In the rows, zero is written as 128.
The rows of Y fall into a few groups, and each row is roughly a mix of its group's hidden directions.
Y, 100 rows:
[[ 90 167 146  98 112 133  87 105 159 166]
 [156 148 143 131 182 114 117 109 125  64]
 [125 119 134 145 104 150  66 133 141  69]
 [155 117 103 126 199 108 137 114 159  97]
 [186 149 121 106 182 126 110 159 130 105]
 [120 179  91 108 148 102 139 146 183 140]
 [100 203 164 137 128 128 161 137 114 123]
 [118 182 191 138 139  97 150 129 132 109]
 [150 141 120 152 101 129  75 137 147  66]
 [130 102  91 123  92 104 114 149 191 151]
 [ 95 197 155 138 118 132 168 146 110 132]
 [ 81 125  74 114 117  96 101 148 150 160]
 [ 68 130 104 122  77 161 120 128 143 158]
 [123 112 149 170 100 150 117 139  60 106]
 [ 71  95 115 110 106 172 117 101 145 154]
 [156 122 165 165 188 108 133 109 103 105]
 [108  95 128 139  96 145 168 128 122 195]
 [ 83 183 133 133 107 142 169 152 119 160]
 [172 110 180 159 138 123  76 130 121 111]
 [117 180 138 140 196 111 144 147 150 126]
 [103 104 122 140  81 155 161 143 106 183]
 [119 158 115 112  53 160 139 153 140 136]
 [150  54 105 122 148 145 100  95 129 132]
 [111 127 158 168 107 143 113 130  58 104]
 [105 141 135 163 113 129 116 112  48 123]
 [ 76 122  90 102  83 147 115 135 152 160]
 [127 128 102 149 144 166 160 153  72  89]
 [148 132 147 152 171  92 194 120 145 126]
 [162  98 106 141 190 129 145 117 119  83]
 [ 55 134 107 140  95 155 119 126 131 162]
 [151 121 163 125 135 110 207 146 123 147]
 [158  97 173 146 110 128 183 150 105 104]
 [ 66 129 107 118  86 171 125 126 133 160]
 [160 186 110 104 156 104 108 143 171 122]
 [112  88 138 152 143 124 163  86  70 131]
 [144  85 123  84 139 134 155 127 193 131]
 [128 100 152 150 182 147 156 136  74 114]
 [121 116 133  79 158 125 159 122 189 158]
 [151  81  76 140 106 164  99 154 118 137]
 [107 206 149 122 107 103 134 155 143 124]
 [157 136 174 153 168  99 163 103 119  95]
 [115 137  64 115 141 140  79 123 143 167]
 [100 143 157 146  89 136 178 138 110 177]
 [150  63  99 116 159 133  99  96 151 133]
 [167 121 139 133 200  89 132 130 106 113]
 [119  79 166 159 139 155 140 124  73 119]
 [115  74 144 138  78 156 128 107  85 129]
 [150 185 162 135 140  89 157 151 161 123]
 [135 116 114  81 152 123 145 126 199 151]
 [157  58  87 122 102 152 127 122 125 108]
 [191 125 153 149 136  83 123 122 142  86]
 [ 86 122 103 112  88 169 111 135 124 181]
 [138 110 169 133 108 180  94 177 123 110]
 [142 116 137  96 197 153 149 126  87 135]
 [143 112 119 156 143 155 163 142  69  84]
 [117  94  88 116  75 153  95 156 116 150]
 [149 119  68 128 118 145  72 144 162 125]
 [120 148 159 170 105 135  87 137  94  79]
 [166 133 148 155 194  87 117 113 123 120]
 [147 150 141  97 152 176 168 147  80 134]
 [174 119 125 129 199 108 137 122  96 112]
 [137  70 154 153 124 139 130 101  70 120]
 [105 100 134 121 108 134 138 104 153 205]
 [184  97 146 127 159  87 118 108 148  95]
 [ 92 135  92 128 124 138  65  86 109 116]
 [116 204 172 128 117 102 132 139 132 111]
 [113 184  97 114 154  96 145 133 176 141]
 [177 108 137 117 192  89 128 123 123 109]
 [143 134 121  88 154 106 167 128 190 155]
 [113 155 106  99  79 143 110 161 180 137]
 [ 73 134 113 141  65 154 116 122 150 147]
 [138  79 118 115 184  85 104 106 146 125]
 [127 126 146 124 153 161 154 111  53 107]
 [156  84  69 142 103 156  99 145 113 130]
 [125 190 129 128 148 101 112 144 188 135]
 [136  87 153 129 198 133 127  90 112 120]
 [165 147 144 104 173 152 163 147  79 124]
 [149  84 169 150 154 125 117  76 141 100]
 [174 153 134 136 179  87 140 155  99 113]
 [149 103  86  92  86 143 111 167 163 132]
 [104 161 113 106  77 177 148 155 116 149]
 [106 184 145 111 156 164 155 126  86 109]
 [120 159 118 102 163 108 161 131 150 192]
 [126  78 120 106 130 145  78  85 149 160]
 [141 115 157 126 145 168 136 120  55 103]
 [ 90 197 141 124  90 131 138 160 121 140]
 [109  77 158 147  99 166 134 121  78 123]
 [ 91 160  91 101 149 137 187 119 107 133]
 [108 206 143 134 125 118 153 159 119 104]
 [157 107 147 138 169 125 137  96  63 110]
 [196 111 143 105 171 101 136 126 127 101]
 [110 171 117 156 117 122  66 110 106  92]
 [128 151 140 120 154 107 187 141 118 187]
 [115 161 112 121 103 111 108 152 201 145]
 [111 196 152 135  96 124 139 163 103 104]
 [109  80  95 120 134 155 140 111 146 189]
 [148  93  55 129 116 148 111 133 110 159]
 [128 178  93 111 164 100 139 147 178 136]
 [147 123 120  88 149 116 153 134 202 144]
 [114 158 137  87 161 100 147 104 185 143]]

In each list below, two rows fit none of the groups, and each other row fits one group, some only roughly. Which are they? Name them in the order they come.
    k28: [162  57 109 133 137 142 107 114 102  98]
    k712: [149 176 160 156 113  93 177 142 106 130]
    k410: [ 99 132 116 119  59 144 129 163 115 168]
    k952: [129  93  62 118 116 151  83 105 116 119]
    k96: [102 145 157 157 120 126 117 107  55 106]
    k398: [112  61 120 106 122 142 104  88 165 130]
    k891: [101  83  95 105 133 171  81 121 144 145]
    k662: [131  94 106  80 145 128 177 118 161 163]
    k198: [172  87 119  93 166  89 114 114 154 118]
    k759: [132 138 181  90 143 172 114 107  88 109]
    k481: [ 84 103 114 147  76 107  88 103 139 150]
    k701: [109 107 121 141 105 139  79  89 105  74]
	k759; k481
    k44: [103 185 143 140 106 116 181 156 127 152]
    k651: [ 93 132 106 123  64 172 103 142 148 140]
    k186: [104 164 141 179  83 130  99 124  92 110]
    k570: [161 124 176 140 166  85 142  95 153 107]
    k584: [ 93 159 132 130  81 185 146 143 105 147]
    k668: [102 101  92 103 107 167  78 123 133 164]
    k512: [123 104  62 135 116 141 109 108  80 154]
    k321: [ 95 148 106 106  75 149  92 152 133 166]
    k234: [136 154 170 148 197 129 133 119  97 108]
    k407: [140  68 135  96 114 142 113  86 171 118]
    k309: [152 149 165 148 155  76 176 120 146 114]
	k651; k186
    k32: [176 124 119 130 196  87 122 113 120 120]
    k500: [161 143 120 109  83 125  75 146 174 124]
    k941: [155  90 128 156 165 147 170 115  88 101]
    k293: [173 121 168 122 159  89 114 118 144  79]
    k77: [ 98 188 123 156  82 147 141 157 112 141]
    k422: [169 101 120 119 156  66 103 125 156 106]
    k567: [193 127 162 118 165 136 153 126 102  99]
    k189: [147  85 129  95 199 119 125 104 121 133]
    k494: [100 133 170 154 113 144  81 118 104  78]
    k508: [114  67 169 143 136 152 142  98  89 123]
    k612: [173 159 153 140 169 120 155 148  83 109]
    k848: [108 146 112  85 165 118 131 118 177 176]
	k293; k508
    k101: [142 118 112 104 157 129 155 132 207 139]
    k498: [105  85 133 138 147 161 172 132  72 124]
    k669: [142 143  90 149 105 130  60 125 133  88]
    k513: [108 169 137 125 164 136 168  99  72 122]
    k447: [ 90 127  87  95  93 162 157 163 144 139]
    k908: [177 137 146 113 189 122 153 141  91 115]
    k138: [108 162 150 111 152  97 181 106 108 167]
    k493: [ 89 157 124 120  81 185 147 141 112 150]
    k509: [126  65 129  99 179 128 117  89 133 133]
    k56: [131 138 108 135  42 131 102 127 147 136]
    k33: [125 185 103 110 177 111 128 141 156  92]
    k842: [183  90 144  86 168 132 136 103 130 112]
    k381: [ 97 156 105 106 158 110 153 105 119 191]
	k101; k56
    k766: [ 67 163  98 145  95 139 126 154 120 161]
    k21: [ 84 111  89 158  65 126 118 134 140 143]
    k869: [ 96 179 122 151  75 153 142 156 111 143]
    k311: [137 143 202 147 136 124 164 167 122 123]
    k40: [146  99 130 166  90 151  94 141  89  86]
    k904: [108 195 157 123 155  91 153 116 132 150]
    k817: [176 168 167 164 119 124 146 140 105  93]
    k714: [154 190 121 109 152  95 123 156 165 146]
    k564: [103 117 127 104  67 183 121 160 127 126]
    k483: [149  94 138 156 121  90  81 135 181 138]
    k111: [144 165 136 131 179 132 158 157  73 131]
    k112: [ 91 138 145 159 116 134 102 107  58 113]
    k133: [162  97 115 113 154  70 106 117 169 113]
	k21; k714
    k624: [ 97 159 137 103  93  99  95 112 182 138]
    k700: [143 162 121 138 191  76 134 103 144 124]
    k739: [116 126 150 146 192 136 170 118  83 119]
    k272: [100 202 140 107 107 119  96 142 148 133]
    k333: [ 93 135 102  94 121 142  87 108 166 175]
    k441: [166 123 132 137 183 104 123 113 127  67]
    k316: [134  94 124 131 121 125 185 114  65 149]
    k459: [110 182 141 105 142  96 106 121 185 139]
    k969: [167  91 111  94 129 125 157 133 190 121]
    k143: [147  96 144 115 151  90 180  88 121 159]
    k621: [ 60 135  92 117 100 148 117 139 132 168]
	k624; k143
    k275: [195  98 149 143 149 114  90 117 104 111]
    k79: [164  96 129 131 177  67 116 114 143 117]
    k897: [117 186 127  91  87 124 101 143 162 150]
    k458: [146  93 111  94 137 131 174 140 171 171]
    k728: [103 175 107 126 111  90 128 107 183 152]
    k626: [150 141 126 141 119 145  64 166 165  96]
    k593: [104 126 116 130  65 149 147 165 108 171]
    k752: [159 165 124 116  99  97  81 130 179 132]
    k991: [105 137 149 132 150 124 176 133  83 184]
    k602: [150 101  97 110 138 114 190 120 113 174]
    k517: [112 156 119  98  87 170 118 177 159 118]
    k789: [ 76 161 117 140  76 116 121 152 166 140]
	k897; k789
    k282: [141  93 126 163 141 159 178 127  77 113]
    k361: [162  94 169 148 156 138 115 113  73 110]
    k829: [ 95  98 100  85  86 168 119 122 153 147]
    k214: [135 162 188 151 118 105 137 132 130  73]
    k98: [132 197 137 125 152  89 143 142 165 150]
    k906: [102 157 142 100 161  98 171 100 133 172]
    k348: [173 121 136 149 166  64 114 127 132 101]
    k870: [148 148 137 143 196  87 141  93 112 123]
    k82: [161  76 127 158 148 141 160 123  84  98]
    k75: [ 82  92 164 162 107 162 147 123  92 126]
    k453: [ 84 148  91 127  80 149 118 127 167 161]
    k989: [101 103 130 158  87 138 143 133 136 197]
    k195: [157 170 109  99 106 108  86 137 178 126]
	k453; k989
    k786: [155  75 127 161 151 146 172 115  95 108]
    k597: [128 157 131 147 200  88 154 106 122 129]
    k456: [109 208 123 136 113 128 165 145 148 124]
    k457: [ 77 144 140 143 112 191 143 120  99 149]
    k416: [169  73 130 143 172 111 134 115  90 113]
    k182: [183 102 119 119 124 116 187 154 154 140]
    k887: [146 123 135 108 175  73 135 108 176 111]
    k604: [153 172  84  92 153 106 129 150 170 129]
    k415: [164  93 125 130 156  67 104 115 156 105]
    k756: [141 160 131 124 105 110  88 151 197 134]
    k388: [156  84 136 148 183 132 163  95 109 112]
    k383: [177 126 157 145 173 103 110  95  94 110]
    k627: [119 105  90 104  82 150 124 174 168 141]
    k611: [112 172  76 101 140 110 149 153 170 140]
	k456; k887
    k940: [ 85 169 116 145  74 161 138 148 119 150]
    k929: [139 179 149 138 171  91 160 131 146  93]
    k264: [112 136 127  81 166 120 140 114 185 166]
    k460: [122 119 136 142  81 117  82 154 187 138]
    k520: [176 113 147 148 114 127  71 122 106  86]
    k625: [107  99 102 109  78 117 100 114 183 136]
    k704: [146 100 115 147 184  92 162 106  92 132]
    k821: [ 97 171 152 147 139 150 188 128 100 145]
    k523: [145 117  87 157 104 145  68 138 122  88]
    k181: [131 107 142 121 119 157 144 126  45 112]
	k520; k181
    k709: [146 131 129 111 186  99 105  91 175 114]
    k855: [143 129 110 138 122 145  60 147 172  93]
    k961: [145 159 190 146 125  98 174 149 136 113]
    k806: [102 173 132 167  61 141 130 141 133 125]
    k27: [164  76 118 136 157 114 137  99  74 124]
    k239: [172  87 125  61 142 129 129 120 149 113]
    k794: [111 150 182 127 145 133 162 131  89  80]
    k840: [114  99 135 146 162 132 171 107  64 127]
    k376: [150  82 125 154 172 148 169 106  95 111]
    k858: [ 81 142 101  95  84 151 108 149 165 141]
	k794; k858
    k978: [154 192 121 123  99 130 145 179 106 123]
    k280: [154 155 149 143 174 107 149 124 116  66]
    k340: [163 106 129 135 194 124 122  98 128  83]
    k754: [127 149  87  83  76 146 117 151 164 132]
    k360: [175 105 127 140 159  68 103 126 143 102]
    k8: [122 168 154 155 131 126 194 148  94 116]
    k960: [126  91 138 133 124 135 177 115  63 157]
    k171: [146 131  94 155 102 128  66 118 123  82]
    k967: [196 153 145 105 174 115 135 154 127 125]
    k354: [151 141 126 130 173  66 109 110 164 105]
    k808: [166 121 168 128 187 140 150 112  93 108]
    k120: [104 162  89 108 122 121 138 163 190 143]
    k194: [126  62  97 118 130 171 123 139 114 167]
    k7: [129 127 126 146 188 165 167 103  95 103]
    k496: [110 148  92 106  90 110 131 139 191 153]
	k967; k354
    k775: [106 158 150 115 153  88 178  87 112 145]
    k432: [146 127 181 142 165 101 153  76 144 138]
    k443: [156 119 154 104 143 102 201 120 151 132]
    k394: [157 172 124 116 113  99  84 132 184 129]
    k162: [122 183 122 140  70 144 146 169 113 127]
    k424: [139 156 144 158 176 100 179 105 110 106]
    k389: [128 212 152 108 136 140 114 114 119 109]
    k505: [ 97 108  90 131 117 169  61 130 123 132]
    k732: [ 86 123 113  93 123 136 116  98 129 197]
    k170: [133 170 176 121 143  87 179 118 144 118]
    k80: [126 155 106 111 194 141 100 115 146  86]
	k424; k732
    k81: [ 90 138 103 138  66 158 112 123 170 119]
    k815: [ 98 160 105 151 116 139  54 126 111 119]
    k225: [123 110 160 168 169 100 147  85  89 131]
    k320: [ 93 153  79 104 111 124 153 154 177 146]
    k12: [102 141 107 119 123 136  62  93 146  86]
    k322: [139 147  68 104 147  85 145 135 169 141]
    k635: [191 123 140 139 150  78 119 132 132  86]
    k151: [ 98 171 114 149  59 140 130 155 134 139]
    k224: [ 80  93 153 163  75 138 118 120 146 146]
    k675: [161 157 162 127 167 157 166 128  82 120]
    k384: [120 178  74 109 156 103 112 147 159 146]
	k81; k384
    k962: [164 154 162 141 173 140 159 137  79 114]
    k479: [144 133 139 101 118  91  63 117 174 119]
    k440: [170  96 118 113 152  70 106 123 162 109]
    k647: [101 116 147 153 119 146 123 115  47 133]
    k323: [189 147 126 124 155  76 135 156 123 104]
    k633: [143  65 109  88 135 130 161 109 160 147]
    k988: [191 155 127 102 153 107 149 166 106 112]
    k980: [189 126  97 112 181  93 121 128 133 119]
    k527: [169 136 130 155 122  95 192 147  96 136]
    k270: [129 106  75 115 107 179 117 149  90 152]
    k531: [150 112 146 132 209 114 137 117  96 119]
    k470: [101 183 150 103  95 114  85 130 156 144]
    k642: [135 113 139 137 124 129 159 138  82 202]
    k146: [120 155  84  99 101 124 120 164 185 139]
    k185: [158  95 116 129 162 116 148  93  67 110]
	k270; k642
